In the rows, 128 means zero.
One turn or mirror swaps these rows in pairs. Which row does each one swap with?
The rows were stretched afterwards, more along some directions than others.
Z549: [116 116 100 126 136 118 116 160  97  96 119  83 125 110 173 121 133 123
 130 130 129 167 123 120 104 159 124]
Z150: [109  95 125 118 161 111 136 147  68 124 111 120 116 140 210 119 124 134
 133 152 113 113 121  91 101 118 126]
Z620: [ 95 116 132 139 147 120 145 165  76 129 112  99 150 128 197 113  91  98
 124 114 105  93 135  95  96 145 144]
Z286: [150 130 118 103 165 140 114 136 108 127 106 182 129 112  95 155 117 149
 149 131  98 108 153  97 103 124 106]
Z762: [186 133 109 141 145 148 106 147 100 106 129 113 145  94 145 131  98 136
 127 150  99  97 147 109 119 149 107]
Z796: [114 109 160 157 146 142 148 121 104 106 137 144 121 106 136 154 125  88
 115 153 121 106 134 101 110 118 107]
Z699: [159 140 108 163 135 122 157 121  97 120 149 118  93 114 145 116 161 127
 134 129 154 145 153 123  83 150 105]
Z434: [173 131 116 132 117 131 134 168 116 136 111  95 101  84 141 121 121 125
 150 156 117 118 145 109 137 164 124]
Z521: [133 102 124 130 189 106  93 158  69 103 132 120 143 108 177 139 137 127
 135 172 108 121 117 109 129 139 128]
Z947: [109 120 114 112 151 112 154 154 116 144  86  78 111 182 172 119 127 111
 136 106 109 114 141  95  97 133 138]
Z209: [169 124 134 132 142 133 147 147  92  86 137 112 126 114 171 154 113 136
 110 124 139 126  98 146 141 139 162]
Z835: [145 145 105 146 119 137 144 142  98 126 122 100 125  86 152 118  93 100
 118 159 102 113 168 136 128 148  99]
Z275: [114 139 129 127 132 159 174 156 149 116  96  89 134 119 145 137 160 116
 165 156 120 102 154 102 116 138 155]
Z791: [190 138 113 153 147 156 163 137 146 103 120 104 121 156 140 132 134 116
 123  97 152 137  88 131 131 167 136]
Z459: [158 132 154 152 130 154 183 103 119 147 138 127  98 120 134 116  98  98
  88  94 126 106 140 122 110 145 156]
Z3: [148 159 151 154 122 154 176 115 126 125 124 105  95 113 129 119 131  96
 121 129 110 121 159 102  98 150 132]
Z667: [130 149 145 158 154 131 168 155 104 111 105  82  90 144 156 141 144 111
 106 151 104 183 129 134 114 140 118]
Z809: [130 119 140 137 173 117 175 132  71 108 140 136  85 177 123 149 124 112
 110 150 130 161 106 145 113 138 142]
Z144: [117 185  99 149 114 128 138 144 128 119  99 109 132 138 159 116 144 129
 166 125 126 129 155  83  99 146 123]
Z142: [108 142 117 139 126 133 155 148 119 145 127 147 121 103 138 137 100 114
 139 123 108 118 197  86  65 128  91]
Z503: [124  98 142  98 140 117 110 136 134 141 112  98 111 127 128 133 132  96
 135 121 118  86 147 102 114 133 132]
Z729: [163 140 135 163 172  94 108 139  98 116 129 136 100 116 154 162 168 125
 142 172 133 136 115  97 120 144  89]
Z173: [152  89 164 104 154 122 112 130  99 120 122 157 124 153 117 147  95 112
 102  87 131  90  81 119 145 119 157]
Z112: [139 138 157 146 169  92  99 145  93 127 124 125 114 117 144 166 154 106
 152 196  98  92 131  90 108 122  97]
Z792: [105 132 126 132 163 112 117 166 112 130  93  49 132 142 147 124 145  90
 139 150 104 108 150  89 100 144 107]
Z980: [132 129 135 165 147 113 131 160  99 116 100  58 125 106 180 124 157 103
 119 158 122 163 111 113 144 167 133]
Z875: [167 116 114 127 130 126 123 122 115  97  97  93 121 150 153 121 101 130
  89  80 123 146  98 119 126 157 130]
Z375: [159 124 128 127 145 134  86 144 132 116 129  93 123 103 131 118 145 124
 134 139 125 129 113 127 124 155 128]
Z825: [176 107 135 150 158  89  96  92 100 125 129 123  85 177 154 131 144 113
 103 115 125 124  85 116 113 143 114]
Z405: [139 129 159 100 171 122 121 113 113 125 103 139  88 150 105 146 148 136
 140 125 116 109 105 111 108 126 160]
Z600: [118 142 112 183 138 134 157 140  97  79 114  78 123 148 169 140 136 105
 102 136 135 177 128 104 115 163 135]
Z212: [145 106 129 178 145 131 164 153  87 106 123  99 137 110 151 136  80  85
  97 148 107 113 136 108 128 173 122]
Z849: [101 151 141 126 163 109 116 121 125 137  91 124 132 133 129 131 173 126
 152 137 100 143 126  93 107 133 134]
Z247: [121  91 152 135 160 110 126 125  66 113 128 129 108 108 157 128 145 105
 118 183  94 111 143 115 128 122 143]
Z770: [144 142 156 156 140 121 132 105  84  98 125 143 113 114 143 154 145 109
 117 171 110 121 127 116 129 125 128]
Z824: [130 156 108 184 133 120 147 107  86 108 123 102 151 136 162 122 131 105
 104 136 139 135 126 119 121 157 120]
Z937: [142 137  97 174 123 121 153 130 105  97 144 105 139 145 162 108 125  96
 129 135 144 109 138 107 102 146 123]
Z264: [166 108 114 142 130 134 119 154 114 131 108 118 164  73 128 130  99 121
 135 135 113  75 139 101 130 186 137]
Z265: [139 173 146 166 142 119 152 118 119 107 124 141 134 151 142 138 131  99
 140 143 134 115 113 103 142 132 126]
Z724: [186 120 149 151 159 124 112 135 120 125 129 114 103 122 130 142 156  99
 145 140 145  88 102 101 149 165 132]
Z806: [173 131 145 145 137 154 141 144 132 103 140  91 116 107 124 137  94  82
  71 119 123 139 134 122 133 138 110]
Z284: [108 162 152 151 168 118 137 116 110 104 114 116 124 178 129 153 150 106
 114 145 118 144 112 127 122 107 110]
Z274: [162  92 117 157 149 117 106 125  82 101 112 105 111 122 173 141 145 125
 118 148 141 127  98 114 156 162 129]
Z711: [158 142 136 149 154 162 141 133 139 102 118  68 144 140  99 124 122  98
 100 117 112 139 125 126 134 164 147]
Z544: [103 129 131 151 162 106 140 160  78 151 109 120 114  99 168 124 129 124
 161 173 104  95 157  78  85 141 121]
Z714: [144 108 129 131 160 114 162 138  94 142 127 164  98 163 118 151 103 113
 124 124 118 105 147 103 105 118 121]
Z374: [128 126 157 118 169 127 151 118 101 121 139 174 132 140 109 149 127 111
 123 133 114  88 136 129 100  93 130]
Z566: [169 128 131 109 128 146 157 126 144 106 109 118 113 166 108 124 127 123
 133  86 126 122 103 126 131 137 167]
Z255: [163 124 121 133 113 125 145 161 103 137 131  92 107 107 161 124  86 110
 117 143 122  89 144 125 127 147 147]
Z392: [ 99 128 153 179 134 127 185 118  99 120 129  89 144 122 176 114 130  89
 100 120 142 117 124 124 133 131 154]
Z66: [120 173 106 169 132 113 133 117 104 108 130  86 116 169 167 139 145 112
 116 156 127 157 130 111 112 135 109]
Z564: [111 128 125 166 151 121 155 157 118 117 115 116 138 153 152 144 114  96
 125 154  95 131 135  89 108 152 143]
Z376: [170 143 114 162 142 137 143 114 122 123 155 145 112 114 138 128 120 125
 151 113 145 108 143 116  80 179 122]
Z177: [105 130 127 121 165 115 145 169 107 134 106  83 146 134 174 117 139 111
 139 134 111 110 134 120  98 126 128]
Z318: [147 132 123 177 136 138 189 164 107 126 129  88 125 121 174 110 111  93
 136 129 116 109 149  95  95 158 120]
Z864: [175 152 122 150 152  96 110 145 101 107 124  96 119 140 184 122 139 118
 144 137 145 131  88 114 146 162 120]
Z527: [190 116 122 143 154 131 104 152 105  93 117  92 149 120 162 158 123 122
 105 142 142 116  81 117 163 161 136]
Z704: [118 130 126 131 115 126 115 131 165 119 120 104 145 140 143 116 126 111
 151 107 146  86 139  75 104 135 140]
Z404: [ 84 168 125 147 146  96 130 120 120 121  89 101 127 150 156 133 187 112
 163 169 116 133 138  96 116 134 125]
Z597: [180 106 126 151 172 126 105 134  99 116 148 127 115 119 149 160 139 120
 117 166 133 129  96 112 157 157 128]
Z327: [130 149 150 163 145 156 135 119 112 106 157 141 131  91 125 133 126  96
 127 166 102  99 163 106  83 135 120]
Z983: [160 147 132 147 119 137 127 115 139 116 104  86 143 130 136 122 119 112
 101  83 125 105 129  98  94 164 124]

Swapped with Z835: Z806
Swapped with Z825: Z564
Swapped with Z392: Z209
Swapped with Z704: Z376
Swapped with Z286: Z792
Swapped with Z177: Z374
Swapped with Z255: Z459

